In the rows, zero is written as 128.
M: rows in 4 groups, each row roughly a mix of its group's directions (some rows in no group)
M (159 x 11)
[[143 135 157 164 133 138  93  92 109 104 112]
 [115  93 144  88 116  96  98 125 137 110 151]
 [151 117 153 142 104 157 160 138  94 144 158]
 [162 119 182 126 117 165 129 114 124 135 146]
 [123 133  99 111 123 121 123 169 134 183 113]
 [158 135 136  94  96 148 171 152 115 121 126]
 [148 106 172 138 118 124 117  98 131  86 106]
 [134 162 118 154 104 129 125 102  75 130 143]
 [157 132 148 160 122 138 130 151  76 123 102]
 [119 124 106 142 137  74 146  94 122 111 100]
 [118 112  90 148 147 100 125 180 123 118 117]
 [150 138 181 146 113 170 115 131 137 117 143]
 [161 108 127 144 155 125 108 123 115  72 117]
 [114 105 130  84 126 133  95 119 134 126  79]
 [148 151 131 150  93 156 121 175 113 139 110]
 [161 128 127 118 102 107 120 162 162 103  96]
 [ 79 131 137 145 144 140 124 122 164 139 169]
 [126 138 141 155 141 160 141  93  97 109  91]
 [135 138 113 147 139 125 115 112 194 151 117]
 [ 94 112  95 151 133 162  90 149 141 128 137]
 [183 135 135 137 128  97 156 118 107 111 105]
 [111 117 144 155 136 108 101 111 137 109 183]
 [131 104 126 105 119 124 101 171  79 140 134]
 [ 78 121 130 151 145 153 106 132 135 163 153]
 [129 164 147 151  91 135 138 144 123 175 140]
 [107 115 152 148 137  98 153 110 125 155 174]
 [104 126 122 143 151  93 115 102 169  95 118]
 [ 80 111 124 136 129 111 156 157  89 141 137]
 [141 137 109 111 139 157  92 146 171 146 154]
 [179 148 142 125 103  93 137 125 105 137 105]
 [111 117 120 102 128 119  98  94 163  90 148]
 [114  97 126 147 146  98 159 148  84 114 123]
 [102  84 153 113 160 122 113 122 137  97 149]
 [149 158 128 123 145 140 170  99 158 121  97]
 [176 135 126 144  86 103 116 156 111 133 117]
 [165 165 122 138 117 138 167 139 155 131  99]
 [103 147 133 122  81 154 166 145 112 132 145]
 [133  94 156 142 145  97 127 182 128 129 130]
 [149 141 148 118 146  95 126 156 100 175 123]
 [125 122 143 151 153 152 101 138 183 144 116]
 [130 144 113 110  97 123 154 186 131 146 117]
 [128 139 175 123  91 145 151 115 101 144 102]
 [168  99 120  99 135 111 140 119 169 101 129]
 [101  98 121 131 107 131 116 139  67 137 123]
 [ 95 133 124 111 137 184 144  95 141 116 125]
 [133 135 127 130 114 126 149 152  58 123 138]
 [142 104 116  80 164 119 134 132 115  93 112]
 [162 147 126 170 114 122 138 138  81 127 109]
 [118 145 150 124 118 146 100 156 133 169 170]
 [139 164 101 142 164  88 111 104 120 135 121]
 [113  93 115 123 125 173 134 161 139 148 160]
 [142 106 112 113 103 113 131  73 104 134 155]
 [ 93 121 131 116 153 143 125 103 181 129 152]
 [103 126 131  93 106 133 175 163 108 134 134]
 [106 142  88 141 125  90 103 105 141 148 154]
 [124  92 116 111 103 134 159 173 156 139 133]
 [108  98 156 118 110 118 162 127 126  79 118]
 [127  96 166 105 148 122 108 165 151 113 148]
 [127 125 101 126 104  69 103 117 107 145 136]
 [122 125 180 128  93 139 164 106 125 107 125]
 [122  93  98 131 129 186 132 136 130 127 155]
 [170 114 112 126 119  98 127 162  97 119  96]
 [140 105 118 139 152  71 137 113 123 100 107]
 [157 157 127 138 151 147 124 145 181 149 123]
 [111 132 128  94 131 173 151 105  94 133 103]
 [159 136 118 149 123 114 100 120 185 108 135]
 [124  90 158  83 119 122  99 137 116 108 111]
 [109 126 151 129 123 107 118  95 159 121  76]
 [122  85  85 143 150 100 138 144 127 121 154]
 [ 98 158 135 120 134 166 170 139 151 146 141]
 [115 131 119 139 141 122 109 125 187 128 172]
 [101 131 156 110 113 108  96 162 102 104 148]
 [142 155  85 123 110 101 146  95 150 111 144]
 [154 136 145 100 103 156 134 149 161 163 147]
 [109 133  82 134 141  87 129  95 150 145 134]
 [130 125 102 176 123 125 153 115 125 126  78]
 [136 101 170 131  96 173 141 138 130 143 141]
 [118  86 138 131 120 127 125 132 168  78 142]
 [110 128 136 113 140 164 106 151  97 176 131]
 [108 118 121  75 113 109 159 114  93 131 132]
 [113  87 119 132 142 118  93  88 101 110 117]
 [107 129 123 109 132 156 111 155 100  87 163]
 [128 113 148 131 124 154  89 153 163  90 141]
 [101 111 137 154 144 162  88 110 110  98 134]
 [ 81 136 139  99 131 171 148 113 132 129 153]
 [123 164 100 148 138 168 138 107 115  91 125]
 [117 132 135 144 125 119 160 128  62 144 138]
 [179 119 119 113 113  95 128 131 116  92 106]
 [156 128 128 145 106  71 139 105 140 129 156]
 [111  99 135 105 148 107  94 144 133 112 174]
 [101 121 120 120 120  91 129  75  94 134 126]
 [ 95 121 102 158 130  92 103 151 143 119  99]
 [140 142 137 168 151 124  96 120 150 174 121]
 [134 116 106 111 117 124 169 123 123  72 107]
 [ 83  89 113 147 121 115 122 108 121  93 144]
 [ 88 117 113  96 125 105 130 140 101 168 145]
 [103  91 147 123 146 141 144  80 125 133 157]
 [123 107  86 134 147  92 120 122 125 165  97]
 [137 137 120 141 163 153  90  81 126 121 149]
 [123 133 130  94 144 109 168 113 134  78 113]
 [153 108 175 148 106 166 140 131 104 128 131]
 [149 158 141 132 183 113 133 118 122 112  95]
 [106 130  91  92 137  92 161 118 117 118 110]
 [146 152 131 117 113 125 159 124 177  92 146]
 [136 120 124 146 123  94  79 124 165 118 156]
 [128 137 110 160  87 146 157  99 131 105 101]
 [117 101 137 155 157  93 158 133 100 100 120]
 [145 104 114 146 127  83 101 169 134 112 143]
 [100 155 142  89 129  88 118 153 152 141 128]
 [103  98 140 159 103 159 113 118 117  94 106]
 [100  90 162  92 137 122 119 113 154 119 149]
 [154 145 124 148 116 132 154 150  76 142 101]
 [120 108 120  82  97 147 145 149 138  92 145]
 [167 158 114 169 128 136 142 146 162 125 145]
 [135 104 170  95 104 115 136 122 172 123 125]
 [153 125 164 177 134 154 113 137 126 131 159]
 [136 127 147 117  79 132 180 123 124 147 114]
 [102 152 101 150 149 100  87 122 131 156 116]
 [134 134 189 149 109 148 145 126  98 126 121]
 [102 104 166 112  95 138 155 145 142 157 138]
 [ 98 143 121 132 144 150  83 162 106 100 129]
 [ 83 130 114  93 146 145 158 113 147 154 136]
 [118  95 158 120  74 148 136 121 151 114 133]
 [ 76 105 112 156 142 156 105 128 143 132 146]
 [130 139  89 154 179 112 108 131 103 126 138]
 [124 101 165 131 117 153 121 166 121  85 132]
 [155 157 156 145 122  76 142 111 140 146 134]
 [102 108 144 145 147 124  81 138 158 136 160]
 [130 121 125 138 165 132  97 164 142  83 144]
 [103  77 168 141 144 146 126 119 116 121 150]
 [141 134 162 161 131 142 154 132 102 110 173]
 [116 156 105 136 125 118 122  62 133 132 113]
 [132  87 170  93 124 125 107 125 139 116  99]
 [ 95 148 148 134 125 109  90 125 117  89  96]
 [112 164 148 114 134 156 153 149 138 171 146]
 [ 90 113 122 114 140 113 103 141 157 155 169]
 [122 160 131  89 111 147 130 119 160  90 149]
 [164 133 138 104 114 151 164 138 126  82 124]
 [149 165 136 111  97 178 136 124 152 132 133]
 [157 125 139 115 128 133 150 149 192 140 130]
 [144 108 113 139  90 100 136 111 106  83 112]
 [121  88 168 106 125 109 102 136 130 104 159]
 [102 107 152 135  71 150 119 147 112 137 141]
 [115 137 155 179 118 119 115  90 152 135 146]
 [127 165 123  93 138 136 106 116 171  96 123]
 [169 130 156 132 130 142 138 109 120 166  88]
 [136 118 144 115 123 148 115 107 100  90  79]
 [ 82 120 175 125 146 135  98 111 118 120 144]
 [130 167 122  97 107 156  90 126 151 152 121]
 [107 132  81 127 157 103 124 157 100 124 149]
 [123 113 151  93 147 125  79 120 105 145 154]
 [157 130 130 134 151 119 133 112 112 172  79]
 [144 130 172 112  94 174 128 148 117 124 123]
 [148 104 155 101 160  95 160 119 116 114 147]
 [151 132 182 137 116 161 111 119 157 114 116]
 [ 93  99 112 137  80 129 106 137 136 150 150]
 [154 144  78  99 142 128 157 156 116 125 140]
 [140 136 190 141 129 136 147 106 127 105 101]
 [173 155 148 122 121 157 139  95 148 151 136]]
which group is each row in? (one row of each group first)
[112 127 126 134  87 146  93 123 173 117 102]  J
[102 127 115 153 151 157 136 123 108 167  89]  U
[107 148  87 136 142 132 107 107 174 149 119]  G
[138 112 105 149 167 118 133 151 124  99 173]  V

[132 113 106 160 155  87 141 168 143 123 116]  U
[142 150 122 141 140 184 135 131 128 107  86]  G
[144 140 160  89  94 135 130 138 136  89 107]  J
[115 150 149 116  92 154 150 141  98 115 165]  V
[156 128 173 146 128 171 104 153 128 119 136]  V
[136 100 160 102 118 136 164 137 120  89 102]  V
[118 114 139 136 122  81 125  91 135 119 174]  G
[135 123 155 147 130 119 106 120 104  72  98]  J
[ 80 136 152 148 138 130 126 104 121 171 150]  U
[140  99 120 171 139 134 109 159 103 159 148]  V
[111 117 139  79 103 139 135 146 134  89 102]  V
[ 82 126 117 123 151 142 106 147 147 144 171]  G
[118 149 158  83 140 143 129 140 142 144 171]  U
[138  89 124 137 117 162 151 153 141 163 155]  J
